In the data rows, 128 means zero.
In the table below, every row is followed by its label. The labels come from one hidden rule.
82:3:115:241:94:94:121:165:131:166:0:69:55:94:56:106:183:174:177:189:137:121:124:63:68:146:198:112:83:162:105:152:120:126:174:116:255:60:141:127:144:234:180:62:4:90:245:107 h
83:129:133:22:172:112:98:110:133:198:255:219:153:176:255:251:40:105:109:83:77:104:84:180:136:91:155:236:189:74:146:55:150:103:94:160:0:121:145:108:69:0:78:181:214:222:190:167 q
177:139:113:152:97:134:129:165:178:137:0:25:132:119:122:0:156:148:149:154:134:144:148:106:114:162:150:110:89:116:99:154:120:170:133:109:175:119:114:113:142:237:142:85:137:108:59:95 h
149:200:114:123:106:107:125:149:165:68:136:119:104:150:45:85:155:149:150:184:151:107:134:115:116:135:104:116:124:108:140:119:141:130:120:137:156:151:131:130:146:184:139:110:144:107:168:111 h
162:195:120:125:119:136:117:117:68:154:164:120:125:163:51:133:142:122:108:63:115:137:133:133:142:121:113:156:139:104:130:112:125:150:108:112:34:167:134:128:134:100:133:161:185:119:59:109 t
122:136:126:136:123:133:122:142:135:138:129:82:157:60:61:144:173:145:118:158:119:132:121:133:117:135:150:95:111:148:107:175:136:12:172:120:132:118:146:134:145:195:152:120:78:106:196:119 h
183:142:102:136:115:142:144:152:109:136:0:38:117:109:31:80:161:132:156:128:163:134:176:94:135:136:113:65:102:117:124:167:103:204:89:114:66:143:99:136:146:212:164:133:117:119:112:91 q
95:41:127:158:138:120:126:156:138:139:100:188:78:116:186:177:72:161:156:191:126:120:135:82:80:109:136:151:109:117:143:120:115:121:127:127:94:128:120:123:108:77:93:104:128:114:166:139 h
148:124:122:175:98:141:117:113:108:119:6:0:70:95:46:18:162:151:122:163:173:140:140:81:109:162:103:57:100:165:101:167:110:157:136:101:199:150:138:159:185:233:194:75:57:101:134:114 h
3:161:148:165:118:140:100:105:92:168:170:179:233:119:163:168:94:114:62:141:116:132:122:147:165:131:111:164:145:159:119:113:140:9:179:143:111:135:141:156:117:92:155:136:4:157:148:161 q
31:219:161:41:150:155:143:105:85:77:255:128:185:177:214:104:138:80:83:40:116:140:147:201:211:133:77:107:170:99:139:96:141:186:107:120:53:167:141:150:121:0:122:188:198:166:115:144 q
255:111:121:101:90:134:171:135:95:81:21:29:102:157:2:13:235:135:181:137:165:131:163:133:70:148:129:25:105:130:122:134:74:238:85:108:79:140:100:133:144:175:147:90:185:90:44:96 h
79:164:137:145:109:124:114:130:150:173:103:66:104:93:113:97:121:123:126:123:126:136:133:142:115:130:103:135:114:116:145:143:129:67:149:121:128:151:135:128:134:203:116:128:79:120:152:157 q
163:138:102:39:135:113:169:122:125:76:132:155:109:195:170:164:160:121:147:55:130:126:109:141:107:132:140:121:133:115:149:109:104:157:89:135:5:164:128:130:99:59:105:138:179:142:36:136 h
62:97:130:111:112:136:167:123:155:81:90:199:85:143:51:146:72:140:157:103:127:128:119:149:102:121:147:121:124:95:142:102:111:199:105:130:131:127:104:116:113:86:113:140:194:121:47:132 q
60:0:131:98:140:90:137:147:164:135:156:201:161:123:194:237:61:136:134:148:107:108:102:97:110:110:188:175:124:104:149:83:129:18:135:149:186:119:139:80:91:28:93:128:79:152:154:137 q
168:183:138:85:103:155:120:118:146:11:141:145:157:154:97:82:156:123:145:88:132:159:149:167:121:125:101:65:144:114:127:115:131:176:113:109:99:142:114:131:145:117:127:152:140:127:54:108 q
24:32:137:160:142:114:104:140:104:182:122:124:140:88:158:187:113:116:155:123:116:121:126:114:125:131:118:174:142:114:134:109:128:157:165:151:212:122:146:117:151:142:130:143:128:123:170:140 q
167:164:117:70:131:139:153:115:125:20:141:155:92:151:125:124:104:91:152:34:138:163:128:154:95:128:158:122:129:84:147:115:119:217:76:135:125:124:97:139:140:131:130:139:194:136:30:81 h
210:52:110:165:115:89:127:147:179:142:167:133:70:124:179:107:114:143:147:179:122:115:115:106:112:122:178:118:134:118:141:106:105:138:109:130:61:89:124:93:112:125:89:98:136:131:116:118 q
4:108:158:199:153:115:129:120:137:234:185:157:151:113:190:119:77:119:118:176:88:124:134:116:143:106:144:198:167:137:119:161:165:0:171:128:197:137:153:110:113:14:167:136:74:148:203:163 q
23:28:112:233:146:84:122:156:228:224:104:144:64:43:156:142:117:179:130:252:107:100:107:38:62:95:214:137:115:148:116:169:115:108:172:142:231:65:130:101:114:252:131:88:0:117:255:133 h
156:73:137:140:139:107:118:134:117:192:27:153:93:101:132:144:135:142:96:165:104:116:152:126:128:125:98:64:109:122:96:127:145:172:143:131:243:133:138:127:134:140:134:102:51:141:115:127 l
107:168:126:119:116:143:136:125:73:31:194:169:137:160:144:167:132:119:124:136:119:129:111:139:125:104:90:139:125:105:125:97:120:189:67:131:24:125:127:118:130:33:121:156:142:158:154:129 q
94:99:149:137:159:100:133:145:139:168:239:161:150:132:157:211:87:140:124:134:120:132:107:148:103:111:125:168:136:116:132:108:134:69:129:160:85:95:138:95:122:113:102:131:167:129:227:120 t
0:14:157:102:186:98:97:126:187:231:255:255:161:102:255:255:88:95:69:137:90:93:82:130:165:109:155:172:153:117:151:87:173:44:139:163:132:106:171:110:89:0:90:189:76:167:196:178 q
89:126:132:87:143:101:144:141:193:172:156:187:95:163:233:207:68:129:143:152:104:109:112:132:119:100:210:167:127:94:170:87:124:110:138:161:140:110:134:110:84:80:89:137:181:153:184:134 q
102:17:115:166:148:126:123:134:176:140:44:115:70:128:137:108:151:154:137:155:126:133:113:113:91:115:179:125:146:154:114:132:123:108:140:125:216:100:151:117:120:168:130:116:116:132:204:118 h
180:198:140:170:136:155:116:114:74:110:136:91:176:121:66:125:111:125:116:89:140:140:143:123:125:119:134:118:122:138:106:152:132:182:153:133:160:126:119:153:143:149:131:110:102:114:72:137 h
217:255:179:223:82:207:65:103:0:112:103:0:235:18:0:5:255:116:86:60:182:181:186:117:194:216:21:4:111:214:65:234:162:185:171:77:255:188:123:205:189:255:241:107:0:63:118:131 h
146:203:121:21:131:140:143:100:96:22:177:242:151:186:154:88:110:83:118:49:146:132:119:194:195:132:97:141:159:119:139:89:133:190:72:130:0:156:113:140:119:45:120:174:233:117:20:100 t
0:69:127:106:158:88:140:140:215:227:206:188:151:126:254:218:45:124:122:184:80:95:98:114:117:90:148:215:144:125:126:97:142:0:117:167:201:53:168:112:87:67:89:138:52:141:238:165 q
111:169:157:170:132:169:106:108:87:77:190:147:216:72:93:134:128:110:101:55:124:146:168:160:180:142:49:138:126:169:121:148:138:126:130:130:181:151:155:134:118:160:187:113:0:159:151:149 h
134:103:127:148:145:137:123:135:132:165:121:91:148:118:90:158:164:125:120:137:111:128:137:91:100:116:146:119:125:148:123:132:132:166:138:129:89:141:120:119:125:184:150:115:60:103:182:114 h
96:87:136:126:164:130:126:148:163:228:245:227:140:140:156:163:64:134:100:132:122:92:119:139:159:103:137:235:151:96:130:112:148:0:99:161:139:142:154:111:105:13:97:161:124:161:247:179 q
219:160:130:120:104:149:121:106:103:127:210:140:190:168:21:27:171:118:106:134:135:153:169:128:137:151:104:62:143:164:139:153:139:209:116:111:129:154:113:151:156:198:163:144:185:117:51:129 t
86:208:146:158:126:138:128:101:90:131:131:197:174:125:127:158:126:102:119:87:108:134:126:170:165:135:105:138:144:141:132:122:139:108:128:111:126:156:135:149:115:82:128:158:119:126:141:103 q
128:60:130:146:147:108:124:144:200:133:167:169:136:140:182:207:136:102:115:122:132:121:95:142:135:121:162:198:133:97:122:131:136:108:103:167:96:128:156:113:98:33:112:132:153:168:144:140 q
27:0:111:172:145:67:124:160:182:184:98:96:43:93:156:125:121:142:138:203:122:93:108:75:73:107:204:173:119:154:125:115:115:15:162:144:161:62:131:76:129:189:114:108:116:110:156:120 h
123:100:122:64:114:130:137:116:116:97:141:115:129:164:199:141:110:140:140:43:131:126:129:162:122:132:96:178:131:85:151:113:120:196:88:114:32:131:128:123:92:104:71:154:162:146:36:108 h
84:160:147:133:156:91:104:108:133:148:227:214:177:123:151:208:66:108:99:160:75:117:106:94:125:119:128:151:149:134:139:116:148:29:116:152:140:139:158:135:75:62:110:141:125:141:207:174 q
237:181:122:87:116:131:153:119:106:56:179:147:126:174:150:104:74:115:158:115:114:121:132:151:167:131:149:118:111:104:138:84:126:173:110:143:19:157:127:122:119:27:115:133:255:162:14:97 q
255:144:116:121:109:129:166:131:126:24:36:105:18:138:1:0:217:152:178:136:160:125:138:116:57:145:151:63:59:126:131:142:98:252:77:98:127:100:83:142:132:224:132:92:178:43:44:79 h
158:167:136:144:140:160:109:119:127:155:185:150:169:142:255:183:135:125:104:79:115:120:111:161:175:115:91:117:128:127:142:134:139:145:124:128:66:143:133:140:120:65:116:118:157:148:83:132 h
214:214:117:2:108:133:148:96:50:0:214:152:94:175:149:93:173:91:125:80:158:158:133:193:145:123:122:143:138:99:134:95:104:255:49:112:0:168:99:142:134:197:144:140:255:146:25:78 q
178:8:82:133:93:116:169:157:131:157:0:98:31:96:117:65:188:155:163:189:156:100:128:77:65:134:172:124:92:131:125:157:82:124:105:126:255:99:106:102:130:218:103:90:158:88:96:67 h
85:0:123:164:132:117:128:138:183:160:117:84:46:138:162:182:86:171:125:200:101:95:117:94:119:96:175:140:124:127:116:117:135:6:149:143:171:87:151:123:99:165:91:89:23:131:255:143 h
97:66:110:206:111:103:117:167:184:216:0:0:80:97:88:158:115:156:132:178:124:116:134:69:65:125:150:32:104:160:108:126:136:71:164:138:216:104:128:119:128:244:174:78:59:81:224:137 h
207:205:138:132:117:155:120:105:81:63:137:109:163:145:109:100:147:135:139:120:140:140:148:149:134:139:107:54:129:142:121:154:115:212:132:115:65:156:112:148:133:161:147:140:139:134:63:96 q
255:255:118:34:114:222:152:47:0:0:195:174:222:239:156:80:248:36:116:0:144:186:177:250:228:165:48:48:155:104:154:109:112:255:22:99:0:255:80:200:153:23:117:186:255:147:0:95 q
6:125:120:88:160:113:149:122:185:145:219:167:119:162:196:217:96:123:116:132:108:111:105:135:172:114:170:207:143:119:169:92:127:155:92:140:70:99:128:112:137:36:92:132:184:166:132:142 q
68:188:156:95:155:138:110:122:97:166:238:131:172:79:163:206:108:108:79:118:130:137:137:174:166:141:104:152:155:137:109:143:152:63:142:107:151:134:142:158:133:86:141:126:127:127:113:148 t
228:104:127:144:90:116:116:152:97:75:89:46:96:115:0:73:227:136:145:107:140:121:135:107:119:135:139:93:111:127:104:161:111:121:149:103:201:135:119:162:152:139:180:96:107:120:119:113 h
146:151:154:222:143:132:102:126:115:193:77:0:154:55:46:83:145:148:116:136:124:144:155:127:154:148:102:112:105:191:99:215:147:40:195:109:237:122:132:146:178:181:174:97:0:95:198:139 h
120:140:146:114:164:119:132:93:145:99:168:200:172:177:255:152:83:98:85:110:93:114:95:149:157:108:139:210:156:99:167:105:167:8:115:156:32:131:145:125:105:106:83:171:175:201:174:176 q
98:101:132:57:150:91:159:122:169:108:210:188:107:214:236:120:110:117:137:136:123:112:84:161:124:121:118:165:147:84:154:87:112:118:120:140:55:111:127:104:101:0:84:119:174:168:125:125 h
0:29:134:89:127:117:113:135:171:189:114:225:78:116:163:196:77:118:95:135:100:133:97:118:130:125:145:151:114:156:124:123:142:89:149:147:72:98:121:110:105:8:145:113:126:164:192:176 l
Here are more rows. What is the label of each one?
190:108:120:108:119:159:136:123:99:142:206:88:160:149:106:135:102:90:135:106:143:130:132:184:118:122:87:74:148:156:143:123:133:188:141:115:111:155:131:153:118:193:128:146:200:177:77:117: q
117:49:127:185:123:104:119:162:132:223:0:40:63:84:86:94:120:155:143:172:163:135:129:56:82:118:163:84:93:184:129:137:137:24:170:134:233:88:134:130:143:250:162:82:64:96:211:112: h
159:141:132:151:110:151:126:105:145:189:80:86:149:85:57:108:138:132:142:129:139:136:132:98:108:139:122:103:106:140:128:131:139:152:147:115:150:147:111:147:129:215:140:143:116:118:119:104: q
255:144:113:150:62:102:143:112:89:51:0:48:126:146:25:84:178:128:148:77:172:141:143:114:132:150:129:20:98:95:119:173:105:255:57:113:135:147:84:146:154:206:134:77:217:109:0:88: h
0:25:111:156:135:92:126:149:183:182:35:129:98:104:172:124:127:161:139:167:137:113:104:78:77:94:186:134:101:131:124:125:115:39:158:135:228:85:142:114:121:141:111:87:96:111:221:127: h
78:213:147:172:82:98:94:141:65:201:0:26:126:53:30:119:186:159:145:229:151:151:166:77:110:150:134:88:123:199:88:204:152:95:145:102:173:115:134:155:159:226:133:78:29:102:231:124: h
164:81:124:170:130:100:134:133:186:153:74:36:34:85:89:89:136:166:141:196:141:120:109:109:80:120:128:134:104:138:111:129:114:158:137:110:174:118:133:117:126:204:155:118:61:65:156:128: h
175:255:142:105:104:207:105:92:90:69:227:114:212:120:107:124:189:91:116:86:134:168:158:185:204:145:66:94:140:122:126:133:131:175:124:115:64:184:110:170:134:108:159:140:103:119:79:145: t
227:66:124:174:91:124:112:139:101:127:84:0:91:83:0:83:168:150:142:152:139:133:161:62:146:163:116:115:86:187:89:168:114:132:189:105:255:125:111:150:151:255:157:96:64:66:186:81: h
211:161:123:21:135:133:137:103:74:76:202:162:135:222:199:159:140:125:129:48:128:149:132:127:161:122:130:163:125:87:157:106:106:255:112:135:0:152:127:130:119:61:99:138:224:114:15:126: t
178:255:141:180:90:187:109:104:73:64:62:41:176:130:68:138:166:112:112:108:145:152:145:150:165:155:76:64:126:181:107:162:135:171:166:104:214:153:120:158:162:153:147:155:120:112:70:143: q
169:246:134:109:133:153:123:106:153:88:210:146:130:142:45:156:158:96:117:74:116:135:153:195:158:145:74:107:124:117:123:157:114:154:130:117:107:160:127:141:146:76:144:133:221:120:55:121: t
185:118:126:99:89:137:148:117:124:13:79:93:151:134:121:106:145:129:142:110:130:128:133:135:131:132:133:132:125:127:132:121:101:186:108:137:61:145:98:138:135:155:133:114:191:94:54:113: h
48:0:143:189:136:80:109:169:214:255:50:98:90:76:96:211:87:165:110:223:102:107:111:59:107:93:147:190:112:178:112:139:126:0:153:167:255:90:156:115:124:130:134:94:21:114:247:158: h
79:54:113:46:171:123:134:111:104:123:205:255:145:184:209:169:76:103:139:113:141:125:97:178:123:134:125:182:160:71:157:83:152:33:106:160:0:126:133:135:89:66:71:144:164:186:84:151: q
9:84:137:174:160:69:129:138:200:143:190:190:110:100:255:200:55:141:130:135:114:113:100:152:88:107:160:161:159:130:142:106:144:2:166:156:81:123:152:93:103:49:126:151:167:146:224:143: q
210:123:113:104:133:134:154:138:148:107:107:153:72:154:110:82:97:125:140:151:132:126:132:121:103:137:164:66:116:125:165:104:114:165:79:136:0:118:110:117:132:83:110:135:175:113:118:104: q
51:197:142:56:141:146:117:126:90:191:190:141:181:134:92:197:105:89:113:48:95:124:144:154:160:139:99:154:140:146:114:148:169:192:141:146:94:148:150:133:125:86:119:153:53:108:194:147: t
110:142:123:30:144:129:131:105:140:170:221:255:171:150:255:211:78:92:128:164:95:124:100:146:151:83:116:240:160:107:155:75:157:86:150:145:47:99:147:118:87:0:82:153:219:151:109:170: q
6:0:121:142:173:100:104:153:254:255:125:187:93:104:219:227:76:147:140:224:78:107:99:74:113:117:192:199:144:113:120:93:127:0:176:144:211:84:153:97:111:72:86:101:111:107:248:135: h
255:255:145:4:106:199:140:69:0:0:230:153:235:231:173:2:202:42:116:0:155:180:163:249:255:163:11:50:162:125:147:137:116:255:61:108:0:215:80:176:142:30:141:181:255:161:0:97: q
49:255:195:144:146:156:81:118:75:182:134:112:255:86:127:159:116:103:65:46:111:133:152:162:193:153:58:105:146:170:95:152:152:50:187:113:211:139:151:140:167:150:160:140:0:119:210:167: q
122:232:133:0:147:183:117:88:102:103:245:170:239:143:173:157:106:85:116:93:112:137:121:196:183:120:89:171:161:106:149:92:121:129:80:140:19:144:127:143:117:1:115:185:208:186:115:149: q
0:110:147:79:180:114:117:139:144:143:255:199:143:165:255:252:36:117:92:195:93:114:101:176:123:86:173:235:153:97:169:65:160:60:132:161:112:105:135:104:79:0:93:150:120:211:139:165: q
The hidden rule looks at only part of the columns. Which column or columns, counting from 0, in order?
10 43 45
